X: a few groups of rows, each row roughly a mix of its group's hidden directions; some rows fit no group
X (108 x 10)
[[ 26   6 -26 -33  24  32  -9  12  28  -3]
 [ 17  26 -19   9  13  40 -39  12  18  -3]
 [ 25 -19  22  17  -7 -37  41   3   0 -16]
 [-57  10   5 -18   5  22  -8   7  -3  26]
 [ -8  33 -32  13 -10 -35  -5 -27 -22 -10]
 [-40 -11 -17   5 -21 -22  -1 -20 -41   4]
 [-21  17 -29   1  -4  -3 -49 -27  10  15]
 [-21 -42  28 -10   4  14  20  30   3  22]
 [ 45 -30  -9   9  -2  -3  15  -3 -26 -32]
 [-24 -10  20  35 -31 -11  39 -11  -7  -7]
 [ -7 -12  23  23 -30 -36  38 -10   5  -3]
 [-32   5  12 -38  10   0 -12  30  17  33]
 [-15  -2  -2 -20 -40 -32   9 -20 -36   4]
 [ -2  -7 -27  19 -18   1 -32 -14 -47  12]
 [-61   5   1 -16   9 -14  25   8 -12  -1]
 [-10  24 -26 -16  22  31 -38   5  10  21]
 [ 47   6  -4  24  15  24  -6  24   8 -28]
 [ -8 -29  17 -36   4  -7  16  45  -5  13]
 [-39  21   6 -24  24 -23  31  16  -8  12]
 [ 48  18  -1  17 -15  19 -25 -18  14 -19]
 [ -6  16  45   0  -1 -19  35 -17  27   8]
 [  8 -11  33 -22  16  27  29  12  17  33]
 [ 30  18 -23 -16   4  12 -22  40  26  12]
 [ 17  -1  -8 -17  -6  26 -38 -34  19  28]
 [ -4  30 -14  -6  46  30 -13   8  26   3]
 [-20   1  38  -5   5 -22  43   5  27   0]
 [ 16  20  -7   2  35  23 -10  33  36   2]
 [ 50  34  15   2  -8 -12   0 -30  -5  -7]
 [ -5 -18   3  21 -48 -28  20 -27  -1  -2]
 [  3  -8 -17 -17 -30  32 -16  14 -17  41]
 [ 43   6  -1  18 -28  14 -24 -29   3 -21]
 [ 38  -5 -17  -3   7  36 -27  33   4 -13]
 [-27  -4  19 -12   6 -35  34 -16 -29  14]
 [ 20  32 -20  -4   3  26 -25  26  31 -13]
 [ 27  -4  -1 -15  37 -33  18 -24 -23 -15]
 [-47  30  -2  22  -4  24  -8 -26   1  10]
 [ 27 -22  17  -4 -35 -31 -15 -25 -17 -13]
 [ -5   3  24  13  57   3  24   8  16   9]
 [ 18  14  29 -20  14  20  30 -10  14  38]
 [ 11   8   0 -22  16 -16 -55 -13 -12 -23]
 [-50  14 -33   5  -1  12 -13  10  -1  28]
 [-40  11  -7  32  16 -15  34  -4  23  -8]
 [-26 -22 -20  23 -13 -21 -16  21 -24 -33]
 [ 60 -13 -20  -6   9  -4 -14   0  -5 -22]
 [ -2 -21  13  -5 -25 -43 -16 -10 -32 -24]
 [ 26  13  -9  13 -19  24 -33  26  36   1]
 [ 37  28 -19  -1  35  -1 -26 -20   7 -11]
 [-16 -14 -16  14 -51   0   5 -14  -4  36]
 [ 43 -24  19   6  -6 -24   8 -25 -21  22]
 [ 23 -16 -29  -1 -25  24 -38  23  17   1]
 [-11 -18  -1 -16 -29 -26 -32   4 -43  -5]
 [  7  15 -34  23 -14 -12 -33 -15 -31 -22]
 [ 48  -2   8 -30   5  35 -17  12  -6  11]
 [ 41 -21  -6  -4  11 -31  19 -21 -23 -23]
 [ 14 -24  -7   9  26  15 -26  37  19 -29]
 [ 33  -7   6 -22   4 -34  12  11 -15  41]
 [ 27  -9 -27  -9 -48   5 -33   5  -4  -1]
 [ 43 -25  24   0 -31   5  30  -4  -4   6]
 [ -6 -47   9  13 -14  18 -37  20   0 -15]
 [ 14  -3 -47   3   0  15 -39   8 -22 -18]
 [ -8  17   3 -23  52 -21   8 -24 -19   2]
 [ 35  34  -1 -18  23  13  10  -2  36 -16]
 [-31  -7  33   6 -13 -25  29 -15  -8  31]
 [-48  24  28  15  -1   6  14  14  20  18]
 [ 36  23  -8   3  22  23 -18  25  34   0]
 [ 19  -2  30 -25  16  28  12   4  42  14]
 [ -2   6 -53  -6   5  -9 -24  11   4 -37]
 [ -8   8  -1   9  21  31  46  30  16  13]
 [ 52 -16 -14   8  -4  22 -14  25   1 -23]
 [  4 -40 -10 -14 -36 -23  -4   0 -27  24]
 [ -1  12 -38   6 -13 -15 -43 -23   7 -25]
 [ 13 -28  23   2  -3 -31  21 -27 -30  22]
 [-16 -17  45   2   5  -6  41  25   9   3]
 [ 17  11  -8  15 -39  17 -25 -29   0 -33]
 [  6  -9   2 -35   0  15 -18  39 -41   3]
 [ 44   3  23 -16  31  24  15  17   7 -15]
 [ 31  15 -29  10  16  16  -4  26 -30 -28]
 [  6  12  -9 -33  24  19 -46  18 -16  -1]
 [ 14  -4 -37  11  -2  10 -39  13 -14 -37]
 [-29 -22 -29  -4  -2  24 -19  40  18   1]
 [ 38  -5   1   4 -28   2 -20 -42  20  15]
 [ -3 -21  41 -12  13  14  33  27  24   6]
 [ -1  24  13 -12  13   5 -19  39  42  19]
 [-35   2 -19 -19  22   7   1  47  17  12]
 [-21 -11 -39  14 -19 -18 -34  -7 -30  -9]
 [-51  -9  10 -22 -17 -21  12 -13  -7  28]
 [-16  19  26  -2  13 -48  25 -17  16  13]
 [ 47  -2  10 -19   4  42   8  15   7  17]
 [-54  13  22 -14   0 -13  10   3  13  30]
 [-42 -31  13  -4 -27   8  25  13 -22   9]
 [-44  15  -5  13  35  -7  25  23   4 -15]
 [-48  21   6 -20  19  21 -14  14   6  27]
 [ -9  -6  24 -12 -14  -1 -18 -36  45  18]
 [ 15  14  34 -16  19  14  43   5  16  24]
 [ 55  -6 -21  18  -2   7 -13 -10  -4 -29]
 [ 56 -24   8  21 -10   6 -16 -20   0   6]
 [-10 -47 -23   4 -37  12 -25   6  -7   0]
 [  3 -21  -8 -18  22  27  24  45 -16  12]
 [-26  14 -25   5  -5 -16 -46 -32   8   7]
 [ -3  21 -22  16 -17 -28 -31 -28   7 -32]
 [  8   5   2  30  -4  12  42 -19  40  14]
 [ 55  22  24   7  16 -11   8 -21   1   7]
 [ 36   8 -14 -16  45  19 -21  13  -7 -14]
 [  7  -8  56  25  -4   5  26  11 -18   4]
 [ 34   3  18  -3  26  30  36  18  18  -4]
 [-32 -25 -17  -1 -33  17   1 -25 -34   3]
 [-34 -19  -9  13 -42 -13  20   8 -21  20]
 [ 23 -22   0  -7  -5  42 -45  -7   9  12]]
the three rows of each list that fit no group, in list order (the others fit one group, some only roughly)
  j406: [ 29  22   6 -21  31  27  33  19  12   3]
  j811: [-19 -54  -2  -4 -13 -16   6   1 -25  25]
  j561: [-51 -13  -6 -17 -29 -15   8  -7 -27  -3]
  j345: [ 57 -12   2 -19   8   5  12  19 -26  -5]
  j678: [ 17 -11 -17  16  16  42   0  -1 -35 -30]
  j822: [ 28  30  12   0  -1   6 -19 -27  41 -20]
  j313: [-34 -12  14 -22  -3 -11  20 -16  17  45]
  j249: [  3 -19  37 -30  14  -3  26  16 -14  32]
  j375: [31  0 46  0  8 36 -4  2 25  6]
  j686: [-1 35 28  2 37 10 34 -3 20  4]
  j959: [-24  40  13  13  34  26  -7  16  17   7]
  j275: [-19   9  32  13   1 -25  50   5 -16   6]
  j488: [-29 -14 -45 -10 -10 -12 -24 -13 -21  21]

j345, j249, j686
  j203: [ 39 -39  25 -19   9  22  12   8  13  13]
  j913: [-28   6   4 -22  -8 -44  30 -19 -21  -9]
  j107: [ 27 -26  22   8  -9  -8  29  44   5 -14]
  j151: [48 33  8 10 20 15 -8  2 27 -9]
  j194: [ -5   4  14  -9  25  -2  49  39   2 -13]
  j225: [-25   7  21  29  -3 -25  40 -27  -7  -6]
  j298: [-26   4  -2  -6  43   7   7  41  23  12]
  j581: [-22 -16  30 -16   4  -4  23  50   8  11]
  j733: [-15  -9 -16  29 -26 -17 -37 -14 -27 -20]
  j903: [-39 -40   1  -7 -14 -21  15  -3 -29  15]
  j329: [-16   0 -21 -10   7  46 -29  32   2 -15]
  j102: [  2  -9 -30  12 -15   0 -47   1  -2 -38]
  j739: [-43 -16  -1  11 -24 -22  29  20 -24   2]
  j765: [ 30  24 -12 -26  29 -11 -33   0  24   6]
  j805: [-32  11  11 -18 -11 -35  27 -19 -32   5]

j203, j913, j329
  j462: [ 33  18   7  -6  30   9 -16 -27  41  -3]
  j499: [-21 -36 -11 -10 -40 -18  -1 -12 -31   7]
  j677: [-26 -20  -6   5 -44 -30 -10  -8 -30   6]
  j85: [ 22 -10  29   9   9   7  56  13   6  -8]
  j457: [ -9 -16  27 -22  12  16  35  12   6  42]
  j263: [  1 -22  39  11   8  -2  49  17  12  -9]
  j726: [-43 -26 -30   5 -15 -30 -18   2  -4 -13]
  j305: [ 25  13 -12  21 -34   4 -19 -15  25 -37]
  j351: [ 29 -11  24 -10   8  35 -23  -3  38 -12]
  j403: [ 15 -11  -7   8   1  19 -36  13  22 -48]
  j573: [-35 -18  -2 -18  18 -44  27   6 -11  -6]
  j793: [-38  18 -15  -6  -4 -44  30 -13  -6   7]

j263, j305, j573
  j467: [-41  -2  19 -25   6 -24   2   8 -21  36]
  j852: [-29  -7  30  15 -26 -31  -8 -31  21  -1]
  j66: [-17 -13 -39   5 -21  -5 -47 -13 -12  -5]
  j268: [-35  25  25  10  11 -30  28 -22   9  10]
  j328: [-36 -23 -16   7  -9 -22  13  17 -43  11]
  j215: [-34  18   7  -2  17  41 -15  32  11  15]
  j873: [-50  -8 -10  12 -25 -28 -28   6  -3  -6]
  j536: [ 21  29  26 -18  14   6  25 -14  41   5]
  j228: [ 14  -4   7  14 -16 -37 -18 -46  13 -18]
  j74: [ 36  -1  -7 -31  42   5 -15  28  -1  -5]
  j846: [-12  -9 -38  11  19  25 -27  24  24 -20]
  j777: [ 20 -26   2  19 -40   5 -12 -38 -14 -13]

j467, j873, j846
  j373: [-45 -19   7  20 -21 -37   5  -3 -18   0]
  j23: [ 29  22  -7  -8  35  29 -21 -12  31  -3]
  j43: [-26  13 -24  -7  19  28  19  34  24 -19]
  j443: [ 28  30   4 -10  -1  26  26 -25  36   4]
  j284: [-34 -18 -49  -6  -8 -14 -20   6 -21   7]
  j849: [ 32  35 -15   5  -4  -2 -27 -40  10  -7]
  j283: [-26 -19 -31 -11 -48   3 -20  11  -9  -2]
  j742: [ 41  10 -22 -11  21  42 -18  12  -1  -1]
  j953: [25 28 20  6 50  3 13  5 21  7]
  j423: [-45   8  25  -1 -16 -27  19   1  20  25]
  j767: [-42   1 -31  10 -30   1 -16  -6  -7  32]
  j569: [-27  -1  24 -21  23 -16  28  20  -4  36]
  j227: [ 21 -19  18  14 -32 -36  12 -34  -3 -13]

j43, j443, j569
  j824: [-29  21  20 -11  38 -20  36   2  -4   7]
  j618: [-22 -34  22 -14 -25 -23  33  17  -9  12]
  j550: [ 18 -12 -31 -19 -35   2 -39 -21   8   8]
  j327: [ -2  -9 -31   4 -34  38 -36  -5  -7   1]
  j781: [  5  -3 -20  -1 -23 -36  -9 -52  -6   1]
  j817: [-42  -7  -8 -14   8  23 -22  24  -2 -37]
  j82: [ 11  -5 -31 -38  -5 -14 -37 -24  -8  18]
  j69: [ -5  -8 -42   3 -16   1 -49 -19 -14   0]
  j528: [  0  29 -12  -3  30  26  -8  34  34 -10]
  j827: [-37 -13  -8  -2   9  42  -5   3 -41  -5]
  j559: [ 36 -15  11  13 -17 -13  27  -6 -29 -34]
  j88: [ 20  -7  -3   0 -47  -7 -12 -37 -26 -12]
  j51: [ 10 -25 -12 -52  19   3 -14  24 -16  10]
  j152: [ -2  27 -16 -21  37  21  -5  30  25  18]
  j90: [-37  -3  -4  22 -21 -47   7 -11 -19  -5]

j817, j559, j152
  j248: [-17   6   9 -17  38  33  -3  41  -8   3]
  j294: [  8  21 -26 -18  14 -16 -33 -44   1  10]
  j737: [-30  14  -7  -7 -10 -28  -4 -52  -3  17]
  j736: [ 62  -2  -3   8  16 -18   1   4   8 -23]
  j270: [27  7  6  4 52  9  2 23 28 12]
  j594: [-23  14 -28 -14  -2   9 -54   0  -9  16]
  j97: [-31  -8  15   5   2 -24  46  18 -24  14]
  j628: [ 15 -19 -21   6 -50  10 -33  -7  -4 -15]
  j469: [ 15  16 -17  22  29  42 -10 -13 -23 -21]
  j558: [-49   0   7  -3  -2 -33  26  10 -23 -12]
  j949: [ 23 -40  12 -17   2 -24  34   8 -27  -9]
  j701: [ -4 -11  15 -26  22  16  43  26   8  27]
  j68: [-10  35 -23   2   7  -7 -51 -20   8  -1]
  j772: [ 25 -18  33   5   1 -11  46  12  -5 -24]
  j20: [-26  19 -38  24 -10 -19  13 -32  18   1]

j558, j68, j20
  j896: [ 37 -24   1  26 -31  -8  -3 -36 -10   4]
  j570: [ 28  48   3   4  27  14  -2   4  29 -14]
  j971: [  5  14 -56   2  -4 -11 -29 -12 -16 -16]
  j8: [-10  29  13  16  -8 -44  24 -16   4 -28]
  j619: [-47  29  17  19 -12  -8  10 -21  17  18]
  j776: [-36 -12  22 -13 -31 -14  13  26  16  27]
  j521: [ -5  28  12 -20   5 -18  19 -28  46   9]
  j654: [37  6 35 -9 10 37  1 -6 21 19]
  j835: [-42   3 -10   2  18 -14  24  45   0   6]
  j354: [ 26 -26 -13   6   2  33 -34  25 -12 -21]
  j791: [ 26  -2  -4  18   5 -27  21 -46 -18 -22]
  j818: [  6  -5  31 -14  24 -13  24  48  14   3]
  j466: [  0 -13  16 -19 -11 -40  38  30   0 -14]
  j880: [ 26  22  33   0  34 -19  30 -19  -4   9]
  j489: [-15 -15  10 -13 -39 -44  13 -11  15  20]

j896, j835, j466
  j556: [ 36  47  -3   9  -8  11 -15 -13  12 -26]
  j348: [ 46   8  27   1   7  41 -14  -7  13   5]
  j364: [ 13  46  -4   0  29  22  -6  17  31 -13]
  j10: [ -7   9  20 -27  17   0  46   5  20  31]
  j125: [-37   1   0 -42  -7  -2 -22   7  11  36]
  j52: [  0 -26  16  -2  -8  26   9  57   3   1]
  j632: [-25 -19   6 -29 -31 -37   8  -9   1  26]
  j303: [-26  -7   1 -25   0   1  16 -17   4  56]
  j762: [ 38  -5  -7  -7   5   0 -39 -10 -11 -42]
  j452: [ 21 -11  31  15 -16 -14  47  18 -16  -8]
  j176: [-25  15  11  26 -23 -28  18 -40   9   6]
  j921: [ -2   7 -20 -20  27  -4  44  36  -7  -9]
  j563: [-56  14  26   8 -26   1  10  -4 -10  13]
  j714: [ 10  -9  27  -2  36 -27  32  -4 -11  31]
  j531: [-44 -37   5   3 -18 -16   3   0 -19  28]

j762, j452, j563
  j740: [ 19 -14 -11  -4   1  10 -56  14  -1 -30]
  j855: [-37 -27 -28  -4 -18 -12 -28 -16 -15  21]
  j712: [-54   6  -2 -15 -30 -23   3  -6  -8  20]
  j965: [12  7 50  0 10 12 41  5  0 21]
  j898: [ 21  34  13  13 -18  -3   0 -44  -7 -28]
  j637: [ 40  45  -1 -15  19  -2  -4  18  21   7]
  j542: [  9  -2  19 -13   0  24  -5 -21  -5  58]
  j527: [35 -3 36 -1  5 43 -8 -2  3 24]
  j160: [-20  11  38  -3  18 -37  31  11  15   9]
  j254: [ 59  28  -6  -2  -7   1 -20   3  16   3]
  j166: [ 23  12 -35   6   5   1 -23  14  -2 -49]
  j374: [ 17  10  17 -20  25  16  45  28  -1  18]
  j427: [  2  38  12  19 -11 -29  16 -41 -10  11]
  j281: [-33 -17  22  23 -36   3  30 -11  -1  18]
  j412: [ 11  23 -11  17   9  38 -25   8  32 -28]

j740, j712, j281
  j435: [-27 -11  11  32 -11 -25  47   0   6  -7]
  j948: [-12 -17   9  21 -31 -46  11 -25  -8 -16]
  j555: [-20  13   4  -2  50  11  13  32  24   6]
  j899: [  1 -15  31  -5 -23 -31  40 -23 -16  -1]
  j386: [  8  15 -43  12   7 -10  -8  19 -26 -38]
  j522: [-8 22 22  0 10 17 52 15 23 16]
  j590: [-27 -17  23 -14  -3  -6  33  -6  -8  46]
  j12: [ 21  -2 -46  10 -11 -13 -21 -14 -29 -26]
  j53: [ -7  22 -16 -25  30   0   1  45  18  20]
  j288: [ 37 -18   5  17 -35   2 -17 -34 -14 -10]
  j670: [-35  -1 -13  23 -19 -43  -5  -7 -19 -22]
  j122: [-35 -11   5  27 -16 -39  31  -5  -6 -15]

j899, j522, j12
  j672: [ 33  26  14  24  -6  11 -13 -38   4 -27]
  j839: [-32 -38   0 -19 -29 -26 -15   8 -21  -2]
  j609: [-14  -8  12  -6 -24 -51  20 -28   6  16]
  j970: [-47  24 -29  16  15   0 -10  -9  23  13]
  j383: [  8  -6  37  13 -13 -41  35 -14  -2 -14]
  j801: [-17 -12  33   6   3  -7  43  18 -23  28]
  j932: [-36  21  21  -9  29  20   2  34  13  16]
  j795: [-15 -16  28 -12 -18 -15  18  46  21  16]
  j474: [ 51 -12  26 -27   1   1 -16   3 -17 -19]
  j482: [-14  -5 -14 -13  33  46  -3  24  -6  26]

j839, j383, j482
  j611: [ 21  14   0  -6  42  32 -23  12  29   9]
  j915: [-36  13 -10  -5  26  23  19  43  -7  10]
  j989: [ 49  26  13  15   8  28   1  -4 -26   3]
  j549: [-13 -32 -19 -27  -6 -28 -13 -24 -20  29]
  j405: [ 27 -10  27  -7  12  50   0   7  -1  27]
  j4: [  3  10  35 -16  -2   3   9 -32  40  29]
  j578: [ 29  -2  21  31  13 -12  38  10  -9 -29]
  j981: [  8 -22  13  22 -37  -3  48  -2   0  12]
  j688: [ -5   4 -32  -3  -3   2 -20 -53 -27  -3]
  j908: [-52  -9  -1  25   8 -18  21   7 -20  19]

j611, j549, j908
  j885: [ 30 -17  10   5  -5 -23  41  25  30   0]
  j613: [  5   2  34   8   8 -25  28 -43 -22   4]
  j923: [ 36 -10 -15  23 -21 -22   7 -37  -8 -23]
  j931: [67 -4 -8  8  0  0  4 -8 18 -3]
  j385: [ 19  24 -16 -35  30  23  20  13  19  17]
  j785: [  8  10  44 -19   6  -8  42   8 -24 -11]
  j324: [ 32  16  -7 -17  18  44 -18   2  20  21]
  j431: [ 27  23 -29  12   0  25 -39 -24   8  -9]
  j751: [ 29  17  -7 -15  19  15 -46 -23  20   0]
  j379: [  6 -33  15  -9 -34 -43  24   1  -3   1]
  j346: [-46   4 -15 -15 -10   6 -13 -38 -21  18]

j885, j931, j785
